Each row has a name. Each question is about the rows just above it.

Columns, left to right: Y Q H U
k251: [-54  84   3   5]
k778: [-50  18   4 -10]
k198: [-12  19  19  52]
How many times does k251 hold [6]? | 0
How many times does k198 hold [19]? | 2
Right after [4] comes | [-10]

Columns, left to right: P S W B X
k46: [ 12  32 -35 -10   7]
k492: [  1 -28  33  22 -36]
k824: [ 52 -40  -1 -26   9]
k389: [-11  27  -6 -46  -6]
k164: [  6 -27  34 -33 -77]
k861: [-11  26  -6  67  36]
k300: [-10 -38  -3 -51  36]
k66: [  6 -27  12  15 -12]
The rest of the row after [26 -6]: | [67 36]
Which column holds this, read top down? [ 52 -11] | P
[-46 -33  67 -51  15] is in which column, read top down? | B

Columns, left to right: A E V Z R
k695: [  0 -34  44  81 -47]
k849: [-47 -59  -1 -13  55]
k775: [-63   0   0 -63  25]
k888: [  0 -35  44  63 -55]
Which column holds [44 -1] top down? | V
After [  0 -34  44], its row goes on with | [ 81 -47]
Give the next 2 entries after [0 0]. | [-63  25]
Which column holds [-63   0] top down? | A
Count of [0] in k775: | 2
Which column holds this, read top down? [-59   0] | E

Columns, left to right: K F C T D
k160: [-38  42  32 -68 -41]
k114: [-34  40  17  43 -44]
k197: [-63  47   3 -70 -29]
k976: [ 20  33 -19 -66 -25]
k286: [-45  41  87  25 -16]
k561: [-56  73  51 -56 -25]
k296: [ 20  32 -18   3  11]
k735: [-50  58  84  65 -17]
k135: [ 32 -60  84  66 -30]
k918: [ 61  33 -43 -50 -94]
Go on from [84 65] to the end of its row. | [-17]
What comes right after [47] in the named rows? | [3]
Which column holds this, read top down? [-45 -56] | K
The next 2 entries after [58 84]: | [ 65 -17]
The rest of the row after [20 33]: | [-19 -66 -25]

Columns, left to right: M J N L
k207: [-43  -9   8 -43]
k970: [-72 -34  -7 -91]
k414: [-72 -34   8 -16]
k47: [-72 -34  24 -91]
The entry that follows [24]: | [-91]
How many times does k207 hold [-43]? | 2

Columns, left to right: Nire goro nuzoz zif sugo Buk
k481: [ 62  43  16 -18  36 -15]
k746: [  0   1  39 -17  41  40]
k496: [ 12 -10 -36 -43  -7  12]
k948: [ 17  -3   0 -11  48  32]
k12: [ 14   5  18 -33  34  57]
k398: [ 33   7 -50 -24 -28 -14]
k13: [ 50  -1 -64 -19  -3 -42]
k329: [ 22  -7 -22 -40   3  22]
k309: [ 50   6 -38 -22  -2 -72]
k991: [ 16 -11 -27 -47  -2  28]
k625: [ 21   3 -47 -17 -11   7]
k113: [ 15  14 -14 -35 -22   1]
The entry that follows [15]: | [14]
[32 57] is in which column, read top down? | Buk
Which column holds this, read top down? [ 34 -28  -3   3  -2] | sugo

Columns, left to right: turi reze kufan tola zibiz Mivo
k655: [-32 -48  17  26 -88 -48]
k126: [ 37  37 -37 -37  37 -37]
k851: [ 45  14  -6  79 -32 -38]
[37 14] is in which column, read top down? | reze
How many times does k126 hold [-37]? | 3
The next 2 entries after [-6 79]: | [-32 -38]

Columns, left to right: Soz gog Vupap katu sep
k368: [-4  0  1 13 87]
k281: [-3  2  4 86 85]
k123: [-5  1  3  0 87]
k325: [ 2 -1 82 88 89]
k109: [-3  0  1  0 85]
k954: [ 4  0 82 89 88]
k672: [-1  0 57 87 88]
k323: [ 2  1 81 88 89]
k758: [ 4  1 78 89 89]
k743: [ 3 90 82 88 89]
k862: [ 2 50 83 90 86]
k989: [ 2 50 83  0 87]
What comes right after [13] in the named rows? | [87]
The rest of the row after [50 83 90]: | [86]
Whose row is [ 2 50 83 90 86]? | k862
Which column holds this, read top down? [82  1 82 57 81 78 82 83] | Vupap

